(in the rows, 128 means zero)
First come named turns, each shown by rows before and after it. For each pair of rows after them, which turns, in which order, take the first row to the second? The first pair is done for you.
K:
[106 127 119 163 123 173 108 133 148 138 132 136 111] => [105 129 159 133 108 145 115 135 134 151  98 102 151]
[129 139 121 147 112 133 129 179 118 115 156 136 115] => [121 133 143 144 106 116 115 187 119 126 139 117 130]
[122 196 133 118 118 141 157 166  87 107 132 128 176] => [120 178 102 153 131 177 129 171 108  98 166 152 149]
[125 154  70 126 121 165 137  94 149 122 163 140 116] => [127 113 113 152 107 157  83 120 156 134 127  74 151]
S:
[142  84 176  69  92  42 147 164  75 170  75 113 143] => [134 111 147  43 101  39 186 139  73 172  92 154 130]
[148  95 120 130 137 100 146 148 125 135 149 136  98] => [142 119 110 123 139 113 165 123 128 131 160 153  98]
[124 150 147  93 126 103 160  91 103 137 100 132 139] => [115 161 150 102 124 116 149  82 100 135 102 114 155]
V:
[110 152 104 152 156 191 109 100 164 116 148 130 132] => [127 154 162  73 131  97 165 137 107 135  91 132 144]
[141 175 121  92 135 110 192 162  88 117 148 167 119] => [133 176  83 144 144 164 158 162 117 104 180 169 109]
[145  53 127 154 129 119  76 153 156 147 119 127  99] => [133  67 121 112 143 118 101  67 152 161  96 134 115]
[126 139 121 113 126  76 146 104 115 122 137 175 141] => [133 125 109 158 121  84 120 157 128 107 162 175 129]
Q:
[132 143 117 142 135 139 159 140 138 130 142 136 123] => [127 146 121 149 141 146 152 136 137 129 139 122 133]
[125 147 149 129 115 126 131 137 116  94 124  87 152] => [124 128 149 134 110 130 119 135 119  98 122  79 149]
[ 95 144 195 172 122 119 123 129 167 149  85  88 167] => [103 115 187 170 131 106 108 138 175 159  77  95 150]
[118  76 162 122 119  83 101 179 111 124 134 131 130] => [121  98 159 113 111  81 129 191 104 115 143 147 128]
Then:
Between the rows of a pair lie 2 to 3 turns.
[153 106  91 158 133 147  93 166 120 117 177 159  36] => [165 150 124 111 112 103 156 189  85 115 152 172  47] => Q then V then V
[146  96 126 124 126 114 115 165 152 149 136 154  96] => [137 101 150 103 119 114 102 120 149 161 102 106 144] => K then V then K
[135 162 125 110 116  90 188 202 116 116 148 135 109] => [118 166 142  72 134  83 196 126 105 137 115 123 142] => V then Q then V
[138 146 159  96 115  71 167 159  95 138 106 120 141] => [138 142  85 146 137 133 153 147 132 116 178 172  84] => S then K
[149  99  88 184 129 149 105 186 162  84 186 138 100] => [141  69  74 128 156 147 106  67 179 122 158 160  88] => V then K then Q
[113 111 144 101 131 147 102  48 167 115  86 113 148] => [118  90 142 142 128 160  65  97 184 112 102 108 141] => S then V then V
[103 134 144 144 151 130 118 164 136 132 149  98 174] => [114 131 110 136 159 122 150 169 133 129 175 155 124] => S then K then K
[134  70 111 102 153 113 108  92 145 156 121 161  91] => [141  55 137 125 137 100  88 140 138 157 115 141 103] => K then V
[153 101 116 141 101 115 104 177 139 108 132 149 102] => [153  98 128 128 100 109  98 177 129 113 114 136 114] => S then K
[124  97 111  95 135 117 111  85 141 146 117 154  89] => [123  95 126  91 132 103 107  87 132 147 100 136 107] => K then K
[125 124 146 135 131 156  93 104 141 134 111  77 157] => [120 148 154 103 129 145 130  89 125 131 107  93 172] => K then S
[153  94 110 116 132 118 127 131 141 122 119 141  79] => [154 104 143 106 118  97 130 151 127 119  95 110 110] => Q then K then K
[114  99 104 141 163 155 109  52 149 133 133 128 113] => [124  96 178 124 117  88 113 130 107 143  86  80 152] => V then V then K
[151 132 102 121 135 107 159 167 127 127 142 181 112] => [122 138  81 115 152 146 139  83 145 131 137 167 132] => K then Q then V
[120 181 155 101 109 142 155  63 133 115 106  91 180] => [126 171 122  97 125 151 158  33 149 117 129 132 146] => Q then K
[118 182 139 113 123 130 148 101 118 139 109 111 169] => [117 121 139 127 132 132 104  90 142 164  95 104 155] => Q then Q
[106 169 163 127 111 121 134 125 118 127 106  85 186] => [110 189 131 161 108 148 143 153 131 104 149 109 161] => V then K then V
[101 166 126  81 136 155 153  35 107 135 105 111 175] => [124 134 174 139  95 126 103 194  93 124 111  62 178] => S then V
[153 119 155 111 131  72 139 213 115 140 110 157 140] => [151  88 155 145 135  92  91 216 140 143 111 142 136] => S then K then K
[151  84 147 181  95 161  80 193 136 133 156 101 169] => [137  86 104 120 143 176 107  41 154 161 141 152 151] => S then V
[161 117 135  85 130  99 153 122 113 142 115 157 105] => [134 142 111 116 155 154 139  58 134 134 131 143 129] => V then V then S
[118  95 139  79  98  85 101  96 123 169  82 108 132] => [111 105  94 102 121 135  92  52 157 164 113 122 119] => S then V then V
[101 204 103 141 123 176 165 127 148  92 166 128 145] => [113 184 159  82 104 105 173 134 112 124 101  95 176] => Q then V
[108 129 120  86 141 139 142  74 137 174 131 141 131] => [120 164 148 121 102 127 155 185 110 145 148 127 150] => V then Q then Q
[159  97 129 134 124  72 162 180 105 151 148 183  87] => [136 164 117  98 126  95 211 107  94 141 142 184 123] => Q then V then V
